A state moves one step at a time under one of 8 hidden systems, and each row is a state written as 20 numbers. Each run below is a few steps of one system.
Lim, seq 1, 8 rows:
[[-33  31  -4  11 -24 -22 -35  -3 -10  29 -21   7  12   8 -14  42   4 -13
   20 -10]
 [  2   0  -1  14   2 -13  -4 -29 -19 -14 -34  10  28  38  -3  39  11 -15
  -12 -35]
 [ 25   3   9  -2  45   8  21   5  -4  -3  -5  22  20  17 -23  20  -9 -42
   24 -29]
 [  6 -28   2  -3   8  46   7  30 -20  -3 -15  16  19 -10 -18  13  11   4
   47  -9]
 [-21 -29 -27  -8  -8  39  14  25 -34  17  30   5  20 -11   6  18   6   0
  -16 -14]
 [-17   5  -1   6 -15  -4  -7  15 -20  64  25  26  -2   8  23  11  21 -20
    7   7]
 [ -1  37 -31   8 -25  -9 -18 -11 -36  26 -29   8  13  12  16   1  27 -10
   14  -8]
 [-10  44  -8   3  21  -9  11 -13 -30  15 -26  14  23  35 -32  11 -13   5
  -12 -21]]
Lim, seq 2:
[[ 10 -35  11  -6 -12  14   3  24  21  12  39  -3 -26 -26  32 -23  12  -4
   12  28]
 [-24  17 -35 -12 -42 -12 -29   7   5   4  12 -21  -8 -42  20 -17   2   9
   -1  13]
 [-36  20   8   4 -16 -60 -25 -21   6   7  -6   3  -2   7   0  -2  -9  15
  -37   4]
 [ 32   7  22  12  15 -46  -1 -34  16 -27 -25   8  -3  27  14 -16   7 -14
  -10  -6]
 [ 29  14   5 -16  35  -1  12  -1  18 -46 -20  -5   9 -13 -27 -25 -23  -6
   23  -8]
 [ -9 -45  20  -8  12  25  13  24  10 -29   4   0  -1 -19 -25 -11 -18  41
    1  10]
 [  2 -46  -3  -6  -9  15  13  14  13  -1  45 -10 -15 -19  38 -15   7   2
  -26  13]
 [-13  20 -13 -10 -28 -26 -25  12  17  27  29  -7 -18 -34  25 -21   4 -13
   11  22]]
kete, seq 3:
[[-19  40 -36 -20 -12  15  -5  13 -15  -2  -8 -18   5 -30 -25 -27 -15  30
    9   9]
 [-35 -28  28  13  -9  -4   1  -2   3  13  13  -1 -16  18  -4  13  -5  44
  -42  18]
 [ 32  19 -15  11  -3  16  11 -21  18   1  19 -38 -23  17  29  17   7 -41
  -11  -4]
 [-10  47  -2  -7  -2   2 -19  12  15   2 -21 -12  -9 -23 -38  -6 -21  11
   45  17]
 [-24 -46  13   8 -18   3  -8 -11   1 -38 -17 -13   1   4  -8  21  -2  43
  -29  -2]
 [ 12   1  -3  -6  23   1  18  -9  27  -6  38 -21  -3   6   5  29 -23 -52
  -22 -19]
 [ 15   7  19  -2  -3   3 -17  17  26  -5 -15   3 -15 -24  -9  -7   1  -9
   67  19]
 [-27 -34 -21 -11 -28 -13 -20   0 -11 -44 -15  -6  24 -31   3   4   0  23
  -19 -15]]
niz, seq 4, 8 rows:
[[ -3  63  -1  -4  22  -6   8  -8   3   5 -19  -9  -6  10 -40 -21 -29  18
    2   9]
 [ 25 -21  31  16  12  23  17 -12   4 -24 -29  -8 -20  27  -6 -13  11  44
    0  17]
 [ 30  -1 -11  -7   5  35  17   5  31 -18  29 -43 -29 -16  13  -9  -8 -16
    4  13]
 [-32  -5   4  -3 -26  19 -26  26  18   4   2 -18 -16 -35 -20  15 -11  22
   34  22]
 [-24 -24 -19   4 -41  -4 -19 -20  -2 -32  -6 -32   3  -7  17  22   4  18
  -35  -7]
 [-14  20  11   0   5 -45 -18 -17  39 -11   9 -13  -3   1  -9  29 -30 -33
  -17 -11]
 [ 14   6  19  12  -9 -26 -27 -15   7 -24 -54  12  10   7  -6  10  15  -9
   41 -10]
 [ 26 -13 -16 -19  27   5  18  -4  -3 -60 -15  -3  29 -15 -13 -11 -12 -13
   -3 -31]]
nufu, seq 5, 8 rows:
[[-10  10   3  -6  24  47  25  29  -6  36  27   1  -5   4 -33  21 -22  -5
   15   4]
 [ -9 -17 -11  11 -35  39 -11  18 -19  36   6  -3  -6   2  22  29  31  -3
   27   7]
 [-15  46 -38   2 -12  21  -1 -10 -14  21   7 -31   4  11  -5  37  -9 -21
   -9 -16]
 [-24  20  27  23  -8  -9 -21  -5  -2  33 -26  13  -2  29 -24  43   5   3
   24   2]
 [ 26   1 -10  13   2  24   2 -18 -17 -25 -41  -5  20  23  -5  33  15 -19
   23 -29]
 [ -5   6  10  -5  37  28  20  18   1   4  -2   7  14   5 -50  30 -30 -10
   20 -16]
 [ -2 -47   5   5 -11  38  -3  27 -15  12   1  15  11  -8   5  34  22  -9
   35  -6]
 [-15  13 -46 -11  -7  30   5  10 -18  13  26 -16  18 -14   0  33 -11 -35
   -6 -27]]
zubid, seq 6 (8 x 20):
[[ 20  34 -16 -12  12 -33   4 -24  22 -38   2 -24   1  -5   4 -26 -22 -17
  -25  -7]
 [ 12   6  36  -8  23 -29   0   5  29 -14 -12  15 -16 -10 -20 -43 -14  20
   17  25]
 [ 19 -33  -7 -14  -2   3  12   0  12 -45  11 -18  -9 -24  22 -45   1  22
  -24  11]
 [-24   7   1 -21  11 -27   0  14  27   3  44  -5  -6 -31 -11 -20 -37   0
  -27  11]
 [-13 -13  13   1 -34 -40 -30  -1  19   0   1   1 -19 -21  29 -31  15  22
   -3  31]
 [ -9  26 -27 -13 -10 -36 -12 -23  10 -38  -2 -26   7 -16   5 -22 -19   6
  -39  -7]
 [  1  14  39   1  21 -53  -8 -14  35 -12 -14  13 -10   6 -18 -23 -18  11
   -4  15]
 [ 40 -16   0  -8   3 -11   5 -10  23 -50  -6 -14  -8 -18  25 -43   7   1
   -1   8]]
Bagiv, seq 7 (8 x 20):
[[ 16 -23   1  16  -2   3  -1 -21   3 -15   0  -9   8  26  20  52  13 -43
  -11 -29]
 [  9  28 -13  -5   0  21 -10  16  10  13   0  -8   3 -18 -14  28  -5 -45
   57  -9]
 [-25 -16  -7  -5  -7  11 -12  13 -30 -15 -36  18  36  -7 -32  21   0  21
   22 -22]
 [  4 -26  -4  -1  21  -2  20  -3 -17  -3  18  19  31  16   7  29   0 -38
  -26 -39]
 [  4   1  -5   0 -10  10 -10  25  -5  43  19  20   0 -12  18  13  19 -44
   43  -1]
 [-22  17 -39 -12 -21  10 -10  12 -48   7 -23  11  33 -16  -8 -11  13  18
   12 -13]
 [-15  11   5   3  23 -22  16  -7 -29  30   6  33  24  35 -10  11  -6  -8
  -35 -23]
 [ 26   3   4  17  -3  20   7   3 -18  47   6  16 -16  26  32   1  36 -24
   23  10]]
dukif, seq 8, 8 rows:
[[ -8  11 -28  -9 -18 -18  -5 -21  -9 -36 -11 -23   4 -10  10 -34  -4  35
  -43   0]
 [ -7 -26  42  -5  30 -37   8   6  31  -5  25  22  -5   0 -12  -8 -24   0
  -22   6]
 [ 38 -16   2   1 -15  -9 -11  -4  13 -25 -15  -1 -12 -15  37 -34  33  -8
   30  12]
 [-26  26 -25 -25  -4 -10  -2  10   1  -8  18 -16  -1 -35 -14 -39 -28  30
  -26  12]
 [-15 -57  44  10  -5 -26  -5   6  11   0  10  23  -9   7  14  -2   9  24
  -17  16]
 [ 26   9 -17  -4 -16 -30 -12 -20  24 -25   6 -20  -8 -17  41 -21  10 -35
   -4  -2]
 [-25  28  15 -14   6 -25 -13  15  16   8  -4   8  -8 -21 -32 -32 -25  31
   14  25]
 [  6 -50  18  10 -15 -10  -1 -17  -3 -37 -18  -2  -4  10  24 -15  18  40
  -29   6]]
sened, seq 9:
[[-32  25 -20  -8 -17 -33 -31 -11  10 -20 -11 -16  19 -17 -19  28 -22 -13
   -6 -20]
 [-18 -16  30  12   4 -38 -16 -10  -5  -1 -28  36  26  23 -16  38   3 -10
    5 -24]
 [ 29  -4 -17  -4  12 -21   1 -15  -5 -32 -14  10  29   3  15   7   8 -51
    4 -36]
 [ -4   4  -7 -23  27  -6   3  29 -12   5   2  35  33 -26 -28  -4 -16 -25
   30 -22]
 [ -2 -43 -14  -6 -15   8   1  21 -36   7   4  31  27 -12  26  -7  31  -2
    3 -12]
 [-13  18 -35 -15  -9 -16   1  10 -12  32  43   6   9 -20  25 -14  -2 -30
  -24  -7]
 [-14  27   8   7 -10 -21 -14   9 -21  59  -5  35  -5   7   7 -20  19   6
   21  19]
 [ 17  34 -27   4  -5  -2  11 -21 -39  11 -21   0   5  28  20 -30  22  15
  -24  -1]]
kete, seq 10:
[[-36   5  40  10  -6 -46 -25  -6  15  19 -15  22  -5  15 -20  16  -8  21
   -2  12]
 [ 36  -8  -3  15   3  -6   7 -36   0 -40 -25 -16   2  28  22  12  15 -17
  -18 -20]
 [ 10  34  -2 -20  42   0  17  14   9  -9  -1   6  12 -15 -45 -17 -36 -12
   19  -8]
 [  4 -61  27   1  -3  22   6  18   1 -21  -4  10  -5 -10   2 -17  14  38
    7  17]
 [  0  -8 -38 -17  -6   4  11   5  -3  -1  48 -15   8 -23  29  -2  -5 -33
  -33 -14]
 [-13  22  24   3  -9 -30 -23  17  18  48   9  21 -20 -10   3  -8   3 -10
   32  28]
 [  2   0 -17   9 -36 -21 -24 -29 -18 -27 -43 -10   9   7  26  -6  28  17
   -9  -5]
 [-10  37   3  -6  37 -31  15 -14   1   2   4   9  14  21 -31   1 -36 -10
  -33 -18]]
Bagiv, seq 11:
[[ 23  -9  -1  11 -12  38  -8   1  -9 -26 -45 -11   4   3  -6  15  23   8
   48  -3]
 [ -4  -6 -13 -18  35  25  26  11  -3 -25   8  -7  26  -7 -39  20 -35  -8
  -10 -30]
 [-16 -57  28   7  -5   4  -7  23   7  16  24  23   2  -5   9  34   9 -16
   13  -1]
 [ -2  -3 -50 -11 -34  11 -11   5 -18  -8  12 -18  17 -31  31   6  14 -28
    2 -18]
 [-38  40  -4  -9   1 -42 -22   5  -9  27  -7  26  24  -7 -27  12 -19 -11
    4 -13]
 [ 19 -11  11  21  -5 -17  -7 -21 -28   4 -37  30  14  37  22   8  38  -7
    6 -14]
 [ 37  39 -23 -10  32  26  29   6 -15  11   5   1   6   9  -6 -17  -3 -34
   18 -12]
 [-15 -13  18  -2   8  25   8  34 -21  32  -5  31   4  -2 -28 -11   5  35
   28  15]]
dukif, seq 12:
[[-28  19   3  -6   1  -9   4  12 -24  30  -3  24  -2   0 -19 -42  -5  52
  -15  22]
 [ 16 -32  16  15   3 -16  17 -23  -1  -2  14   6 -10  33  39  -7  20   2
  -48  -1]
 [ 31  39   2  -6  19 -16   9  -1  31  16  24  -8 -25  -6  12 -29  -9 -37
   12  15]
 [ -5  14   8   5 -13  19  -2  10  -7  17 -17  -6 -26   0  -9 -35   9  56
   16  41]
 [ -5 -25  -3   6  -8   7  16 -17  10 -16  27 -32 -18  13  21   5  -6  19
  -60   5]
 [  8  -2  28   3   8 -11  -6   8  49  11  31  -9 -29 -10   7  14 -12 -36
   24  17]
 [ -2  15 -11   2 -38  12 -27  -1   6  -9 -30 -29 -20 -19   4  -8  16  29
   35  25]
 [-39 -10  -3  -4  -8  -4  -4  -8  11 -27  10 -30  -1  -5 -22  20 -30  31
  -47  -4]]
niz, seq 13:
[[  4 -38  14   3   3  11   0 -11  27 -60 -13 -30   0  -4 -15  28 -16  11
   -5 -10]
 [ 11 -31  10  -1  -6  -3 -13   0  43 -35  13 -21  -7 -23  11  31  -7 -38
   20  -7]
 [-16 -14 -13 -11 -25 -13 -33  14  10 -26 -12  -2  20 -42  -6  24  -1 -22
   35 -16]
 [-25 -34  -8 -13  -5 -34 -17   0  -7 -37  -7  12  39 -19  -5  19 -10  -8
  -20 -34]
 [  6 -24  19  -3  16 -53  -7  -5  12 -10   5  34  22  -1  13   7   2 -42
   -7 -24]
 [ 19   8  -6  -9  11 -30  -9  10 -14  -1 -17  42  30 -14   9 -23  15 -33
   34 -20]
 [  3 -15  -8 -20  25  -8  18  18 -32  -6  -3  42  37 -12 -10 -39   2   9
   -5 -18]
 [  8 -31  15  -6  19 -12  23  17 -15  23  32  41   3   4  21 -35  12  -2
  -21   6]]
nufu, seq 14 (8 x 20):
[[-18 -43  -6  10 -43   5 -30   0   4 -14  -1 -15   3 -12  24  45  21  -6
    3  -8]
 [-17  29 -22 -11   2 -25 -13 -12  16 -15   8 -19  16 -10 -16  37 -27 -41
  -12 -29]
 [-26 -10  28   3  -7 -39 -33   6   1  -2 -32  35  20  -5 -24  19   0   6
   27  -8]
 [ 16 -26 -18  -7  11  -3   8 -11 -23 -48 -19  10  41  -1   2   5   4 -16
  -13 -41]
 [-10 -11  17 -18  41 -15  16  25   4  12  28  37  20  -9 -27  -1 -28 -21
   -2 -15]
 [  4 -34 -11  -8 -18  -1  -6  24 -29  15   6  35  18 -21  30 -20  34  -8
   20  -3]
 [-16  30 -43 -17   5  -4  18   3 -31  21  25   2  21  -4   2 -16 -11  -6
  -42 -16]
 [-14  10  27  13   1 -32  -5  -1 -12  56   3  38  -6  27  10  -7  15   6
   -8  14]]
zubid, seq 15:
[[  2   7 -15  11 -34  38 -18  11 -21  12 -31 -10  -4  -4   4   8  31  16
   48  12]
 [-20   3 -16   5   4  31  15 -11 -23 -11  -8 -19  17  21 -29  41 -18  14
  -29 -25]
 [  9 -12  38  22  10   7   1  -1  20  29   9   8 -17  32   1  44   6 -31
   20   0]
 [ 19   3 -31  -3 -21  40  -8  12 -11  -9 -15 -19   7 -19  10  16  21 -24
   47  -9]
 [-35  -6  -2  -4   7  23   5  14 -23   2 -13  10  25   4 -47  35 -20  24
    1 -16]
 [  7 -48  26  22  -8   6   2  -5   2  10   9  11  -5  29  25  44  24 -23
   -5  -9]
 [  8  27 -35  -7  -7  15  -8  10 -10  14   5  -6  16 -17   5  24   6 -54
   36 -23]
 [-25  -3  10   5  -2   9  -9  13 -34  12 -39  32  25  10 -34  14   9  30
   26  -6]]
sened, seq 16 (8 x 20):
[[-16  33   8  18   5   5   0  -2   2  53  16   0 -11  31 -11  45  -7 -27
    1  -2]
 [ 22  25 -10  18 -18  19 -13 -14 -14   2 -41 -10  -2  18   5  21  28 -15
   43  -4]
 [-12  33 -33  -5  10  33  14  -2 -24  -7 -14 -18  21   7 -39  27 -23   1
   -4 -27]
 [ -2 -27  13  14   4  36  10  10  -9  23  10   7   3  23  -4  57  10 -23
   15 -15]
 [  9  13 -39  -2 -29  24 -16   1   1  -4   4 -31   3 -20  17  30  11 -39
   30 -13]
 [-48  25 -16  -4 -16   4 -21  14 -17  25  -9   5  18  -8 -35  36 -14   7
   16  -9]
 [ -8 -14  -3  21 -20  -3 -10 -18 -23  11 -15   6  15  34  19  47  26 -16
  -13 -24]
 [ 11  49 -25  -3  10  -7  -2  -9   1  11   2  -7  12   6  -4  24  -9 -57
   16 -26]]

Which system made each of these runs?
seq 17:
[[ 32 -20   6   1  22   4  19   4   8  12  34  13  -1  12  29  10  12 -56
    2 -13]
 [ -3  23 -19 -12 -14  12 -21  25  -9  12 -17   6  10 -33 -11  -1   6 -12
   63   0]]

Lim
seq 18:
[[ 13 -26  -6 -12  25  49  34  28 -25  -6   6  11  11  -7 -15 -24   0  24
    4   0]
 [ -6 -25  -6  -1  -1  35  21  26  -5  36  54  -3 -15  -4  19   3   5  -5
  -15  13]]

nufu
seq 19:
[[ -9  40 -15 -17 -12 -21 -23   5  15 -17 -18 -12  -2 -37 -17 -37 -14  19
   20  14]
 [-26 -41  23   0  -4 -16  -3  -1  -2 -28 -12  11   6   0 -13 -12  -7  54
  -30   6]]

dukif
seq 20 (2 x 20):
[[  4   8  10  10  29   5  13 -14  10 -10  -5  -7  10  30 -29  52 -23 -29
   -7 -29]
 [ 22 -29  22  12  12  34   3   9  11 -11 -12   2   2   9 -11  39   7 -26
   44 -10]]

Lim
seq 21:
[[  5  39   8   4   3 -49 -10 -31  33 -13  -5 -17 -16   8   5 -13 -16 -10
  -18   6]
 [ 18   8  26   2  13 -25  -9 -21  32 -50 -36 -13 -11   6 -19 -11 -14  14
   11   5]]

Lim
seq 22:
[[  2 -11  12  22   1   5  -1  -7 -23  17 -19  23  17  40   3  47  23 -21
   12 -24]
 [ 24  29 -38  -4   4  16   4  -7 -11  -7  -2 -14  18  -4   5  20   3 -53
   20 -31]]

sened
seq 23:
[[-31   4  21  -4  19 -40  -3  -2  20  14  27  14   5   8 -19  23 -33 -17
  -31 -11]
 [ 36 -28  25  15  -9 -15 -14 -10  11 -18 -30  13  -3  10  29  -3  37 -17
   35   1]]

Lim
seq 24 (2 x 20):
[[-31  33 -22  -4 -12  -2  -6  10  -3  50  37  -5  -6  -5   1  26 -11 -29
   -8  -1]
 [-26  20  -5  20 -38  -4 -29 -10 -27  27 -33   4   2  19   5  20  28  18
   16   5]]

Bagiv
seq 25:
[[-26 -24  19 -14  -3 -10 -18  18  35 -28   9 -10  -8 -38 -24  -2 -27  24
    7  16]
 [ -6 -55   8  -2 -23 -23 -11  -6  21 -33  19 -10  -6 -18  33  -1   5   6
  -32   3]]

Lim
seq 26:
[[  1 -25 -12 -13 -22  23 -10  27  19 -13  19 -18 -13 -47  13 -13   6   0
   30  18]
 [-51  -5 -11  -9 -35 -14 -25   9   2   3  10 -14  -3 -27  -4   0 -11  39
  -25  14]]

sened
seq 27:
[[  5 -52  14  16 -18  47   2   8  -4  -9  -7 -13 -11   8  10  27  24  22
   16   8]
 [-10   4 -35 -12  -8  22   8  10   5  14  49 -26   0 -19  15  24 -13 -40
  -17 -13]]

Lim
seq 28 (2 x 20):
[[-16   6  11  21  -8  11  -4  -1 -37  43 -23  25   3  40  -7  21  22  22
    7   4]
 [ 26  16 -22  16   3  31  18 -22 -24  10  -6 -15   1  39  17  26  19 -22
  -10 -17]]

zubid
seq 29:
[[-35   3  31   4  13 -36 -10  -3  -5   6 -24  32  15  16 -38   9 -17  31
   -9  -3]
 [ 39 -31  10  11  11 -19  10 -27   0 -32  -9   9   8  25  32  -1  22 -26
  -19 -21]]

sened
seq 30, 2 rows:
[[-11  34  16   0  -3 -52 -13  -4   7  29  -1  20 -14   0   5 -44  -2  16
   -6  27]
 [ 26   6  -1   6  -4 -17   5 -26 -16 -24 -31   3  -3  18  22 -47  22  33
  -19   7]]

nufu
seq 31 (2 x 20):
[[  9  17  13  12  13  10  -2 -20  11 -33 -45 -19   0  23 -35  27 -12   8
   17 -10]
 [ 12 -35  28   6  19  30   7   9  17 -36 -16  -5   3   4 -27  31 -10  -1
   30  -9]]

nufu
seq 32 (2 x 20):
[[ 14  -4 -24 -11  24  53  30  12 -10 -17  11 -18  16  -3 -21  26 -16 -23
    8 -25]
 [-14 -30  -5  -2 -12  44  -5  34   0  15  21  -5   1 -20  -5  38   3 -16
   32   0]]

sened
